In the rows, 128 means zero.
Which row each row swaps with, under one turn or mirror:
The rows were stretched afterwards, more along some directions than others.
J_81: [135 111 119 140 114 139 136 122 114 108 158 148 136 138 137 142 170]
J_461: [154  89 155 146 143 151 122 122 147 106 132 139 138 141 175 132 157]
J_742: [141 135 166 150 108 150 128 125 142 133 157 136 103 153 110 124 137]
J_829: [142 129 143 120 115 130 144 123 137 151 127 168 132 130 176 151 140]
J_847: [159 118 153 147 113 133 126 129 167 137 113 136 119 161 176 126 124]
J_350: [134 143 131 140 109 121 134 129 145 139 127 132 100 151 124 118 114]
J_334: [144 118 160 117 125 127 131 125 161 136 129 141  86 133 153 113 101]
J_207: [134 128 134 134 108 122 130 129 143 140 136 133 104 150 146 127 140]
J_531: [142  97 131 137 143 146 130 123 144 106 118 130 107 146 158 116 142]
J_33: [158 126 149 138 122 122 124 125 135 121 116 127 142 154 163 146 140]
J_961: [143 125 181 161 124 126 124 124 128 143 151 129 138 145 144 131 151]
J_644: [155  99 172 148 144 146 129 118 138 124 136 144 145 130 190 134 157]
J_544: [144 123 139 131 142  98 136 119 128 132 116 136 108 138 154 127 122]
J_895: [127 120 127 139 114 133 151 131 121 128 146 175 136 123 152 134 148]
J_930: [129 129 145 149 118 129 149 132 129 146 138 170 116 124 164 122 130]
J_948: [160 103 162 161 117 157 107 114 151 112 148 113 113 173 131 131 157]
J_901: [129 129 151 147 115 129 144 136 143 148 147 164 107 129 157 120 130]
J_30: [159  93 157 156 115 164 111 116 143 104 157 118 131 169 124 135 167]
J_273: [133 124 144 148 119 123 150 134 129 146 142 176 124 125 158 128 137]
J_42: [157  97 165 118 145 124 138 118 161 135 132 156  97 125 182 125 120]
J_268: [134 127 139 137 106 127 129 123 138 150 134 156 126 148 153 139 141]
J_880: [139 103 126 144 114 141 143 118 115 111 149 169 141 136 147 140 158]
J_584: [162 120 157 144 125 128 120 124 140 122 111 123 142 164 166 140 136]
J_845: [162 101 153 156 111 161 113 115 142 102 147 119 138 173 138 134 163]
J_28: [137 116 115 140 112 147 133 124 145 110 123 134 102 145 153 115 141]
J_186: [148  98 144 138 146 147 131 122 144 105 124 132 122 133 171 123 152]
J_572: [166 104 186 128 129 122 121 127 160 127 140 139 107 143 173 130 123]
J_891: [155  93 168 145 150 144 133 120 145 116 134 143 136 132 187 128 150]
J_148: [147 114 150 140 109 152 139 120 113 133 148 168 135 131 150 146 132]
J_412: [147 125 140 122 118 127 142 123 136 149 118 179 137 133 176 153 132]
J_626: [147 119 138 136 146  99 130 114 129 131 111 135 111 136 169 131 125]
J_736: [155 114 166 156 105 161 111 118 151 119 156 122 112 166 114 126 147]
J_332: [142 125 157 156 109 151 143 126 108 145 145 182 131 137 143 133 126]
J_191: [139 137 140 146 108 117 133 127 143 142 134 133 101 154 128 120 119]
J_746: [141 123 134 132  99 125 128 127 143 141 129 147 117 150 151 133 140]
J_782: [133 143 136 127 118 115 132 131 156 133 121 118  93 140 133 114 109]
J_992: [127 120 134 144 117 127 142 129 127 140 144 168 119 121 157 129 143]
J_104: [160  92 164 148 150 144 131 121 143 116 124 145 142 136 186 129 152]
J_142: [128 119 130 146 119 132 146 130 116 131 148 170 133 127 154 131 152]
J_335: [138 125 142 124 108 125 133 127 139 153 136 159 127 136 165 149 143]
J_518: [149 128 170 154 108 146 117 125 149 132 154 128 109 160 113 129 143]
J_617: [136 118 146 147 112 154 143 120 121 154 147 175 119 127 152 126 121]
J_181: [157  90 144 140 145 144 128 122 151 102 128 134 120 142 178 124 154]
J_298: [142 129 160 150 118 142 128 122 138 136 153 143  99 148 111 126 134]
J_433: [146 136 139 138 111 130 130 128 125 123 118 136 150 144 155 148 135]
J_640: [134  98 138 137 130 147 133 122 124 102 157 139 146 136 147 140 175]
J_301: [146 110 119 131 125 141 123 126 152 102 118 122 106 154 154 117 142]
J_517: [142 129 144 128 110 129 137 124 139 155 128 165 136 136 169 151 142]
J_373: [149 121 127 155 121 136 130 128 136 119 113 148 121 170 138 127 113]
J_163: [157 117 123 151 116 140 133 125 133 113 107 149 126 171 142 130 114]

Swapped with J_572: J_617
Swapped with J_350: J_33
Swapped with J_298: J_412
Swapped with J_531: J_880
Swapped with J_334: J_148

